(in the rows, 128 means zero)
Families of rows that turns and mirrors carry onto each other, the same ones carrying the whole set onto itself: the rest of each named row's family, in list order:
3 families of 6 rows:
q467: [123  82 120 147 157 101 133 124 120 110 141 119 128 117 119 116 142]
q565: [125 130  97 158 134 106 128 139 135 118 150 129 139 141 134 122 158]
q925: [107 109  80 151 174 105 124 130 129 133 122 128 112 110 131 108 157]
q940: [124 163 111 157 155 156  96 135 120 143 137  91 122  99 119 119 161]
q123: [118  89 117 148 161 109 123 134 123 106 135 135 127 130 124 105 132]
q636: [113 141 128 138 187 151  97 122 106 116 130 100 107  96 106 131 150]
q864: [119 127 133 135 188 151 112 120 102 133 140  89 109 102 108 123 137]
q857: [134 122  94 163 136 107 138 141 132 120 146 129 143 124 139 116 160]
q951: [138 154 142 149 164 151 111 142 105 106 157  99 139 121 122 124 148]
q939: [117 163 100 152 160 157 102 155 105 145 135 100 126  93 113 110 149]
q211: [110  85 125 150 154 104 131 119 122 116 139 113 116 128 117 114 139]
q199: [117 132 132 136 191 145 104 124  93 125 139  83 117  96 109 121 150]
q470: [108 108  79 156 158 105 134 137 116 130 118 122 119  94 123 106 160]
q445: [121 165 108 157 161 152 104 151 102 138 138  88 131  94 121 108 163]
q468: [139 161 140 150 164 147 112 146 114 110 159 109 129 124 122 129 136]
q414: [129 114  95 163 138 113 126 142 141 135 142 125 139 133 140 100 151]
q645: [131 147 147 153 151 160  98 139 113 107 147 103 133 116 113 121 138]
q723: [ 96 115  76 155 153 114 129 136 116 130 114 124 119 109 119 102 157]

The rest of the family of q857: q467, q951, q199, q470, q445
The rest of the family of q123: q925, q940, q636, q414, q645

Families of rows that turns and mirrors carry onto each other, the same ones carrying the whole set onto itself: the rest of each named row's family, in list order:
5 families of 6 rows:
q245: [ 81  97 136 164 103 103 155 133]
q760: [112  92 101 159 101  77 143 102]
q514: [ 75  96 126 173 110  94 153 124]
q52: [112  96 150 141 109 103 147 108]
q680: [ 78  99 135 169 109 101 140 122]
q323: [ 88 102 126 137 149  87 146 153]
q662: [ 98  95  95 146 121  76 157 156]
q972: [131  94 108 121 126  76 148 128]
q23: [100 100 149 148 118 103 135 105]
q965: [122  91 105 148  92  82 144 112]
q381: [ 88  99  95 150 130  75 147 154]
q614: [107  96 147 142 125  95 145  99]
q15: [115 102 111 157  94  85 132 103]
q819: [119  94 101 150 102  76 130 107]
q78: [ 86 108 140 120 137 100 146 134]
q694: [ 67 103 112 156 100  95 150 136]
q703: [115 106 142 142 114  96 133 100]
q70: [ 91  98 134 135 139  93 160 154]
q886: [ 95 102 104 149  86  88 139 110]
q714: [124 106 104 124 136  73 140 133]
q668: [ 92  94  91 157 128  70 155 143]
q393: [ 73 107 129 166 112  98 147 139]
q95: [ 90 102  86 142 105  74 147 140]
q817: [ 89  99 135 138 152  89 156 141]
q409: [125  93 111 126 141  72 145 117]
q726: [101 105  89 146 124  70 144 147]
q83: [ 84 111 140 143 141  95 149 145]
q147: [111 106 115 107 136  82 144 130]
q53: [109 104 140 117 118  96 139 105]
q613: [127  97 105 127 130  73 133 117]

The rest of the family of q15: q703, q714, q393, q726, q83
The rest of the family of q886: q78, q694, q95, q147, q53
The rest of the family of q323: q680, q23, q381, q819, q613

Families of rows that turns and mirrors carry onto each other, the same ones carrying the whole set onto itself: the rest of each named row's family, in list order:
3 families of 5 rows:
q408: [140 121 126 130 110 111 137 136 114 105 129 119 111 147 129 142 147 125
  95 120 131 117 124]
q451: [109 137 137 101 150 127 127 109 112 113 131 158 143 130 144  96 141 153
 129 133 139 120 143]
q490: [114 126 124 124 152 154 126 110 111 124 117 133 132 139 131  80 130 157
 140 133 145 118 136]
q113: [100 140 130 109 154 155 138 127 113 133 124 140 135 135 149  99 139 148
 140 140 119 134 142]
q717: [104 139 108 152 144 127 132 128 120 128 152 154 116 124  97 126 137 145
 108 155 135 136 127]
q247: [160 120 126 130 117 109 143 141 113 117 120 132 113 140 124 127 125 104
 107 135 109 116 132]
q542: [116 141 130 141 113 134 116 129 133 122  99 139 164 138 124 128 143 128
 174 129 138 128 138]
q137: [126 121 142 120 129 118 104 121 139 112 145 133 139 130 125 144  99 116
 133 114 114 148 100]
q243: [157 131 112 142 128 126 139 124 136 108 121 114 105 134 140 127 131 106
 100 116 116 115 125]
q813: [124 142 102 173 155 150 134 125 127 131 134 125 112 124 111 113 133 147
 106 137 127 132 124]
q982: [134 121 123 128 131 119 112 100 156 120 127 130 126 122 132 127  91  94
 143 122 124 130 111]
q927: [120 142 109 162 147 120 149 128 119 154 134 140 121 118 120 130 129 142
 104 145 120 138 143]
q538: [116 135 116 134 115 117 121 127 145 100 131 138 161 127 125 139 139 128
 169 123 145 135 158]
q375: [124 126 108 134 119 130 114 110 143 118 107 134 148 131 116 112 124 119
 174 130 159 118 150]
q747: [116 116 149 138 111 113 116 115 133 119 131 131 132 135 127 130  90 105
 155 137 113 133 105]

The rest of the family of q717: q408, q451, q137, q538
The rest of the family of q542: q113, q247, q927, q747
The rest of the family of q243: q490, q813, q982, q375

